Rotation paths and how fast each direction turns (degrees per step)
Each turn is a multiple of 5 degrees from 10 to 175, or 0.
Each row of a path follows its step; steps can be skipped.

step 1: [-43, -12, -11, -14, -32, 0, 9, 17, -6, 8, -24, -60, 28, -5, 37, 43, -7, -54, 10, -43, -16, 53, -10, 16, -43, -40, -6, -13, -3, -10, -8, 16, 8, -10, 41, -18, 39, -12, -9, -43, 7, -5, 27, 68, -3, 20, -20, -19, 2, -3, -28, 51, 17, -14, 45, 4, 18, -9, -2, -12, 14, -8, 4, -9, -23, 0, -35, 6, 54, 3, 11, 16, -11, 28, 39, 6, 1, 8]
step 2: [14, 29, 3, 3, -25, -37, 26, 23, 11, 31, 29, -3, -23, 37, 7, 0, 39, -11, -19, 41, 36, -2, 16, 19, -22, 55, 46, 19, -28, -33, 23, 11, -42, -5, 20, -15, -2, -17, -24, 2, 3, -6, -2, 38, 1, -2, 12, -3, 34, -2, -10, -9, 51, -12, 1, -16, 88, -15, 4, -20, 15, -11, 3, 40, -5, -2, -52, -18, 16, -42, -49, -9, 3, -9, 12, -21, 8, -45]
step 3: [16, 0, -17, -13, 41, -9, -43, 34, -39, 9, 16, 2, -19, 3, 2, 4, -59, 13, -35, -10, 15, -20, -14, -11, 1, -13, -7, -31, -9, -27, -46, -54, -41, 34, 35, 14, 31, -35, -9, 26, -7, -24, 11, 26, -16, -17, 7, 28, -16, 17, 27, -32, 44, -30, 28, -12, -11, -44, -30, -7, -1, 15, 5, 53, -13, -9, -5, -31, -37, 17, -43, 4, 15, -22, -19, -29, -28, 29]
step 4: [-41, 1, 30, -10, -4, -17, 15, 11, -35, -60, 11, -8, 31, -34, 22, 0, -18, 8, 2, 1, -26, 32, -21, 3, -36, -22, 29, 16, -6, 7, 62, -39, -25, 15, 42, 46, 7, 51, 34, 26, -10, 24, 30, 24, 20, -6, -5, 5, -25, -11, -34, 56, 25, -7, 5, -2, -12, -12, -35, -20, -8, 69, 24, 5, -17, -26, 34, -1, -18, -15, -6, -15, -5, -12, 32, -10, -9, 19]
step 5: [24, -10, 27, -22, 12, 2, 20, -21, 30, -57, -9, 3, 7, -5, 13, 11, 36, 19, -5, -3, -6, 6, -18, -1, 22, 46, 9, 41, -43, 13, 7, 1, 4, -8, -11, 29, -51, -11, -59, 7, 14, -17, 45, 33, 8, -10, 25, 2, -17, -2, -80, -62, 19, 56, -47, -32, 14, -5, -40, -11, 1, 18, -4, 16, 25, 9, 6, -12, 13, -2, -45, 20, 17, 2, 16, 8, 3, 1]
step 7: [-6, 16, 6, -6, 32, -8, -8, 27, -54, 21, 22, 8, -36, 49, 3, -2, 23, -7, 32, -16, -2, 24, 5, 24, -31, -9, 22, -4, 14, 39, 1, 9, 14, -60, -35, 5, 7, 52, 12, -9, 54, 9, -44, 39, 2, -18, 11, 8, -8, -38, -18, 19, 0, -35, -17, -34, -20, 36, -7, -22, -29, 45, 35, -41, 11, -15, 31, 19, -25, 27, -7, -44, 14, -12, 29, -3, 0, -35]
step 14: [-14, 26, 18, -20, -13, 7, 32, 10, -49, 13, 24, -36, -1, 23, -34, 64, 11, -44, -37, -29, -20, -9, -12, 8, 9, 1, 25, 51, 28, -34, 32, 44, -24, -9, 1, 25, 11, 20, -17, -4, 11, -8, -10, 18, -35, -15, -16, -1, 2, 20, 27, 34, 43, -65, -48, -9, 20, -27, -33, 5, 15, 35, -10, -45, 9, -21, -3, 11, 14, 13, -22, 34, -14, -8, 2, 2, 30, -13]
step 17: [-16, 18, 43, -2, -21, 13, 17, -6, -11, 7, 15, 4, -16, -10, 43, -5, 1, 17, 4, -22, 1, 17, -17, 22, -22, 54, -13, 39, -13, -4, 27, 44, 4, -19, 13, -18, -8, 28, 5, 11, 35, -42, -7, 33, 20, 60, -37, -1, 29, 3, -24, 32, 26, -17, -14, 21, -39, -10, -58, -33, -10, 20, 9, 11, 20, 44, 3, -60, -19, -7, -28, 18, 6, 1, 37, 60, 26, -23]
step 19: [-25, -7, 20, 29, -6, 11, -14, -10, -14, 32, 32, 7, 22, 8, -11, 3, 22, 9, 66, -31, 20, 7, -30, 19, -10, -5, -11, -40, 9, -32, -28, -49, -76, -17, 9, -30, 30, 30, 48, -34, -24, -11, 12, 26, -4, 0, 4, 4, -10, -20, -43, -10, 43, -13, 32, -31, 16, -21, 10, 21, 33, 17, 38, -31, 36, -26, -17, 21, -11, 6, 9, -21, 29, -5, 22, -21, -42, -21]
step 23: [-16, -10, -69, -30, 31, 1, -28, 4, 5, -39, 10, -33, 31, 33, 10, 1, 0, -13, -30, 6, -19, 20, -42, -4, 3, 36, 42, -12, -28, 37, -29, -8, 50, 13, -16, 16, 20, -24, -45, 0, 9, -1, -29, 15, -13, 25, -19, -4, -49, -6, -25, 15, 15, 10, 26, 4, -18, 0, -53, -43, 3, 37, 7, 34, 8, 19, 16, 42, 17, 43, -4, -22, -1, -4, 36, -48, 6, 11]
[3, -11, -3, -3, 3, -3, -2, -14, -9, 1, 4, -6, -6, -2, -4, 0, -7, -3, -5, 0, 3, 5, 4, -8, 6, 1, -1, 7, 3, 2, -1, 12, 15, 1, -1, -9, -3, -2, 12, 5, 1, 1, 3, -4, 3, -1, -3, -3, -4, -9, 1, -2, -6, 3, -12, -1, 6, -1, 8, -4, -11, 5, -3, -6, -3, -6, 4, 12, -2, 0, -2, 0, 5, -9, -10, 0, -6, -4]
20
[1, -14, 10, -3, 1, 8, -5, 4, -2, 6, 0, 2, 1, -1, -4, 3, 5, -5, 2, -6, -1, -7, 5, -6, 5, 1, -13, -3, 2, 0, -1, 6, -12, -1, 5, 8, -8, -7, 6, -9, -9, -4, -5, -1, 10, 0, -4, 0, -1, 1, -1, -10, 12, 1, -7, -7, -2, -6, -9, 6, 4, -10, 1, 3, -7, 5, 4, 3, 6, 6, 0, -4, 1, 0, -11, -6, -1, 0]
135
[0, 7, 6, -1, -10, 11, 2, 1, -6, -8, 1, 4, 4, -5, -10, -3, 11, -3, 5, 1, -5, -5, 4, -2, -7, -2, -7, 2, -6, 9, -8, -9, 10, 1, -1, -6, 6, 4, 2, 1, -3, 13, 3, 8, -6, 2, 2, 4, -4, 2, 5, 4, -5, 5, 0, -8, 2, -8, -7, -12, 6, -4, -2, -9, -11, 0, -5, 1, -2, -1, -3, 2, 13, -2, -4, -4, -1, 1]
100
[3, -2, 4, 7, 7, -4, -1, 0, 1, 5, -9, 8, -2, 1, -6, -1, -11, 5, 4, 2, -6, 5, 5, 9, -6, 2, -4, 9, -13, 11, 9, -5, 5, -6, -3, -3, 7, 1, -3, -2, 1, 0, 11, -8, -2, 2, -7, -10, 4, -5, -8, -4, 0, 0, -6, 3, -4, -9, -4, -8, 4, -8, 1, 6, -4, 2, 2, 9, 4, 11, 3, 7, -11, 4, 3, 3, -2, 3]
65
[-10, -10, -2, -1, -3, 2, 9, 7, -11, -10, 3, 8, -2, -4, 13, -9, 5, 3, 0, -3, 9, 8, -5, 1, -8, -8, 4, -1, -4, -3, 1, -12, 3, -11, 6, 1, 2, 3, 5, 7, -2, -5, -5, -4, -4, 8, 4, -1, -5, 4, -2, -8, -4, -1, -10, 6, -4, 3, 1, 8, -6, -5, -5, 3, 1, 4, 0, 8, 5, -1, 2, 0, 4, 0, -7, 0, 3, 11]
90
[2, 7, 1, 9, -2, -9, -6, 5, 1, -7, -9, -4, 8, 9, -3, -4, -16, 3, 0, -6, 6, -5, 11, 2, 1, -4, -11, -8, -3, -4, -5, -7, -3, -5, 2, 2, -2, -7, 3, 1, -4, -6, 1, 6, 8, -1, -1, 6, 7, -6, 6, 0, -6, -2, -7, -6, -3, 6, 0, -2, -1, 8, -4, 0, -5, -9, -4, 8, -1, -5, 7, -4, 7, -2, 3, 7, 11, 9]
120
[-1, 4, 3, -4, 9, 9, -4, -7, -1, 1, -3, -3, 0, 6, 7, 6, -11, 8, 2, 5, 3, -2, -2, 4, 2, -6, 11, 1, 2, 6, 1, -8, -2, -1, 8, 1, -5, 2, 4, -9, -9, 2, -3, 11, 1, 2, -5, -7, -2, -11, -1, 0, -6, -8, 14, 1, -7, -3, 1, 3, -4, -10, 5, -14, -1, 5, 0, 3, -10, 2, 0, -7, 5, -3, -6, 0, -7, 6]
115
[4, 6, -11, 3, 5, 9, -14, 4, 5, -5, 2, -14, -2, -7, 1, 5, -3, -2, -4, 2, 5, -2, 7, -15, -4, 1, 1, -3, -7, -4, -1, -4, 7, -7, -3, 1, 8, 3, 2, 6, -3, -5, 6, -4, -3, -7, 5, 1, -3, -5, -3, 1, 7, -2, -4, -6, -1, -6, 4, 12, 10, -7, -7, -5, 6, 5, 5, -7, 6, 4, 0, 2, 4, 3, 1, 7, -7, 4]
140
